Rotation paths and how fast each direction turns (deg/step)
Each turn is a multiple of 5 degrees from 10 to 175, or 0.
Each row of a path follows its step; steps can be skipped.

step 0: [ 0.42 -2.52  0.66  1.16 -0.13 -1.38  0.13  0.40 -1.33 -1.28  0.44 -0.77
  0.08 -1.32  1.41  0.16 -0.17 -0.24  1.01 -1.43 -1.39 -1.96  0.35 -1.01
  0.20 -0.15 -0.23  0.92  2.40  0.95 -1.20 -0.51  1.17  0.40  2.19  0.84
  0.42 -1.50  1.17 -0.62  0.65 -0.91 -0.17 -0.10 -0.49 -0.48 -2.08  0.12
 -1.74 -0.90 -1.57  0.27  0.18  0.74 -2.18  0.22 -1.41  0.33 -0.65]
step 3: [-1.27 -1.25  1.88 -1.45 -0.26  1.24 -1.28  0.95  0.91 -0.84 -0.33  0.59
  0.08  0.17  0.01 -1.47 -0.01 -1.91  0.51 -0.04  0.96 -0.23  0.66  0.25
 -0.03  0.09  0.27 -0.81  1.62  1.36 -0.41 -2.64  1.97  1.46  0.23  1.04
 -0.12 -2.12  0.54 -0.50  0.11 -0.55 -1.12  2.16  0.38 -0.29 -0.89  0.10
 -2.27  0.31  0.17 -0.66  0.29 -2.26 -0.33  1.22  0.13 -0.69  1.20]
step 4: [-0.66  1.37 -0.11 -2.18  0.16 -0.95 -1.53 -0.08  0.48 -1.59 -1.11  1.31
 -1.22 -0.38 -0.24  0.01  0.49 -1.42 -0.05  0.61  3.06 -0.24  1.13  0.17
 -1.26 -0.71 -0.03 -0.25  0.80 -0.37 -0.72 -0.96 -0.89  0.53  0.98  1.82
  0.54  1.51  0.30 -0.84 -1.37 -0.48  0.71  0.91 -0.46  1.03 -0.08  0.49
  0.43 -0.88  0.17 -1.09  0.67 -0.68 -0.15  1.40  2.25 -1.15 -2.80]
step 8: [-0.69 -0.64  0.26  0.28  2.10 -0.61 -2.00  0.34  1.67 -1.75  1.41  0.48
  0.06 -0.50  1.47 -0.83 -0.14 -1.41  1.06  0.93 -0.56  1.36 -1.01 -0.57
 -1.19 -0.23 -1.06  0.23  0.30  1.00 -0.59  2.29  1.05  0.06 -0.84 -0.08
 -0.78 -2.13  1.75 -0.07  1.56 -0.58 -0.53 -0.12  0.07 -0.56 -0.03 -1.49
 -2.15  0.03 -1.79  1.97 -0.76 -0.88 -0.57  0.65  0.11 -0.75  0.68]
step 11: [-0.11 -1.14  1.04 -1.30 -1.06 -0.30 -0.74  2.09 -0.39  0.51  0.52 -0.23
  1.56  0.02  2.03  0.12  0.62 -1.46  0.60  0.57  0.17 -0.25 -0.09  0.61
  0.06 -1.18  0.07  2.31 -0.43  1.83 -1.43 -0.59  1.06  1.31 -0.38  1.76
  0.16  1.31  1.51 -0.24  0.41  0.10  0.95 -0.61 -0.55  0.38 -1.63  0.52
 -2.45 -0.45 -0.28  1.11 -2.90 -0.14 -1.27 -0.21 -0.74  0.14 -1.02]
step 12: [-0.50 -0.77  1.95 -0.94 -0.59 -0.41 -0.19  0.55 -0.23 -0.31 -0.38 -0.96
 -0.26 -2.04 -0.97 -1.09  0.37 -0.06 -0.81  0.96  1.97 -0.51  1.02 -1.12
  0.31 -0.17  0.41  0.56  0.43  0.95  0.70 -2.80  0.91  0.10 -1.89  0.44
  1.90 -1.03  0.07  0.30 -0.69 -0.28  1.83  2.38  0.86 -0.02 -0.99 -0.45
 -0.51  0.10 -0.75 -2.58 -2.06 -1.25 -0.47 -0.65  0.77  0.53 -0.87]
step 14: [-2.65 -0.88  0.33 -0.08 -1.18 -0.91  0.15  1.24  0.99 -1.26 -0.73  0.89
  0.47  1.19  0.90 -0.60  1.28 -0.37 -2.63  0.54  1.40  0.70 -0.65 -0.42
 -1.79 -1.14  0.40  0.63  0.38 -0.14 -1.90 -0.64 -0.38 -0.12 -0.50  1.02
 -0.80 -0.55  1.92 -0.99 -0.45 -0.08 -0.15  0.45 -1.30  0.32 -0.42  0.75
 -0.69  0.80 -0.66 -0.22  0.00 -2.08 -0.87  2.43  1.80 -1.53 -0.29]
step 16: [ 2.31 -1.51  0.71  1.00  0.61 -0.53 -0.89  1.52  0.33 -0.88  1.01 -0.06
 -0.36  1.08  0.67  0.98  1.43 -1.90 -0.33  0.00 -1.68 -2.15  0.10  0.28
  0.36 -1.23 -1.69  0.88  2.68  0.39 -1.15  0.15 -0.71 -1.50  0.31  0.15
 -0.38  0.37  0.88 -0.20 -0.39 -0.13  0.31 -0.01 -0.17  1.01 -1.07 -0.31
 -1.17 -1.79 -1.90  0.84  1.23 -0.06 -1.60  1.73 -0.74 -0.39 -0.94]
step 20: [-0.26 -0.87 -0.25 -2.18 -0.89 -1.64 -1.13 -0.14 -0.29 -1.53  0.10  0.70
  0.03 -0.97  0.77 -0.63 -1.01 -0.90 -0.11  0.24  2.68  0.28  0.59  0.26
 -1.56 -0.55  0.33  1.14 -0.45  0.27 -0.31 -0.24 -0.18  0.79  2.35  2.65
  0.67 -0.32  0.96 -0.06 -0.41 -1.05  1.09  0.20 -0.39 -0.99 -1.06  0.75
 -1.11 -0.28  0.63  0.44 -1.92  1.69  0.15 -1.14  2.22 -0.07 -1.99]
step 23: [-1.34  0.76  1.26 -2.26  1.15 -1.07 -0.37  0.18  0.79 -2.25 -0.09 -1.82
 -0.37  0.42  0.37 -0.74  1.06  0.32 -1.49  1.75  0.85  0.18  0.91 -1.62
  0.98 -0.81 -0.42  0.90  0.53 -0.19  0.08 -0.02 -0.08 -1.24 -1.76  1.74
  0.85 -0.97  0.94 -1.17 -1.90 -1.14 -0.71 -0.44  0.89 -0.17 -0.09  1.21
 -0.79 -0.52 -0.51 -0.80 -0.97 -0.65  1.55  1.57  1.93 -0.89 -0.89]
[-0.06 -0.23 -0.24  0.08  0.34  0.83 -0.41  0.02  0.18 -0.15  0.17  0.03
  0.06  0.46 -0.10  0.24  0.51  0.04  0.21  0.25  0.15 -0.35 -0.09  0.10
 -0.65  0.13 -0.46 -0.17  0.25 -0.36  0.17 -0.48 -0.15 -0.32 -0.52  0.18
 -0.67 -0.09 -0.12 -0.15 -0.12  0.68  0.21  0.01 -0.21  0.00 -0.10  0.13
  0.45 -0.05  0.06  0.06  0.64 -0.19 -0.08 -0.13  0.25 -0.13 -0.24] => 35
[-0.40  0.27 -0.01 -0.20 -0.16 -0.36 -0.15 -0.17  0.51 -0.26  0.20  0.08
 -0.24  0.09  0.14 -0.45  0.23 -0.16  0.28  0.74 -0.12  0.54  0.47 -0.20
 -0.38  0.10 -0.26 -0.72 -0.20  0.17  0.15  0.05  0.00  0.14 -0.36  0.00
  0.10 -0.42  0.05 -0.38 -0.03 -0.26 -0.16  0.00  0.14 -0.13  0.08 -0.21
  0.32  0.15  0.39 -0.43  0.10 -0.13  0.12  0.31 -0.45 -0.31  0.81] => 70
[ 0.25 -0.01  0.22  0.16  0.65 -0.15 -0.27  0.12 -0.15 -0.47  0.06 -0.07
 -0.27 -0.54  0.04  0.74 -0.33  0.09 -0.17  0.30  0.25 -0.19 -0.11 -0.11
  0.35 -0.17  0.54 -0.30 -0.49 -0.58  0.47 -0.12 -0.09 -0.07 -0.17  0.33
  0.37 -0.18 -0.02 -0.25 -0.32 -0.25  0.23 -0.61  0.17 -0.17 -0.02 -0.24
  0.37 -0.62  0.09 -0.01  0.20  0.09  0.32 -0.18  0.19  0.17  0.25] => 135
[ 0.29  0.08 -0.50 -0.27  0.30  0.22 -0.09 -0.29  0.05 -0.04 -0.12  0.45
 -0.70 -0.05 -0.47  0.39  0.04 -0.01  0.25  0.08 -0.39 -0.42 -0.30  0.06
  0.11 -0.29  0.00  0.28 -0.25  0.16 -0.11  0.24 -0.48  0.06 -0.37 -0.11
 -0.15  0.15  0.32  0.13  0.05 -0.30  0.35  0.27  0.19  0.54  0.28 -0.63
 -0.13  0.38  0.03 -0.43  0.07  0.24  0.30  0.34 -0.70 -0.11 -0.38] => 130
[ 0.38  0.16 -0.19 -0.05  0.16  0.03  0.77  0.36 -0.01  0.25 -0.04  0.00
 -0.67 -0.40  0.34 -0.14  0.02 -0.11  0.32 -0.08 -0.32 -0.24 -0.03 -0.22
 -0.33  0.04 -0.27  0.12 -0.20 -0.62  0.12  0.36  0.60 -0.54  0.20 -0.18
 -0.12 -0.44  0.30 -0.53  0.03  0.38 -0.11  0.29  0.17  0.22 -0.14  0.54
 -0.07 -0.36 -0.12  0.28 -0.22 -0.29  0.44  0.31 -0.17 -0.05  0.04] => 45
[ 0.21 -0.21  0.31  0.15 -0.20 -0.02 -0.31  0.27 -0.43 -0.08  0.31  0.30
 -0.03  0.27 -0.44  0.18  0.36  0.24  0.27 -0.41 -0.37  0.08  0.06  0.20
  0.36  0.43 -0.04 -0.25  0.69  0.33  0.11  0.23 -0.12  0.22  0.57  0.18
  0.20 -0.28 -0.12 -0.37 -0.23  0.26  0.01  0.54  0.24 -0.05 -0.13 -0.10
  0.34 -0.42 -0.02 -0.58  0.09 -0.04  0.57  0.44  0.10  0.59  0.06] => 115
[-0.78  0.13  0.31 -0.10  0.73  0.31 -0.43 -0.01 -0.09 -0.43 -0.66  0.54
 -0.13 -0.13  0.29 -0.23 -0.68  0.39 -0.20 -0.22 -0.05  0.17  0.15  0.29
  0.10  0.14 -0.01  0.00  0.17 -0.16 -0.24  0.14  0.23 -0.09  0.01 -0.24
  0.08  0.07  0.17 -0.12  0.18  0.30 -0.28  0.34 -0.14 -0.06  0.37 -0.19
 -0.21  0.45 -0.15  0.00  0.26 -0.21  0.64  0.07  0.49 -0.25  0.14] => 70
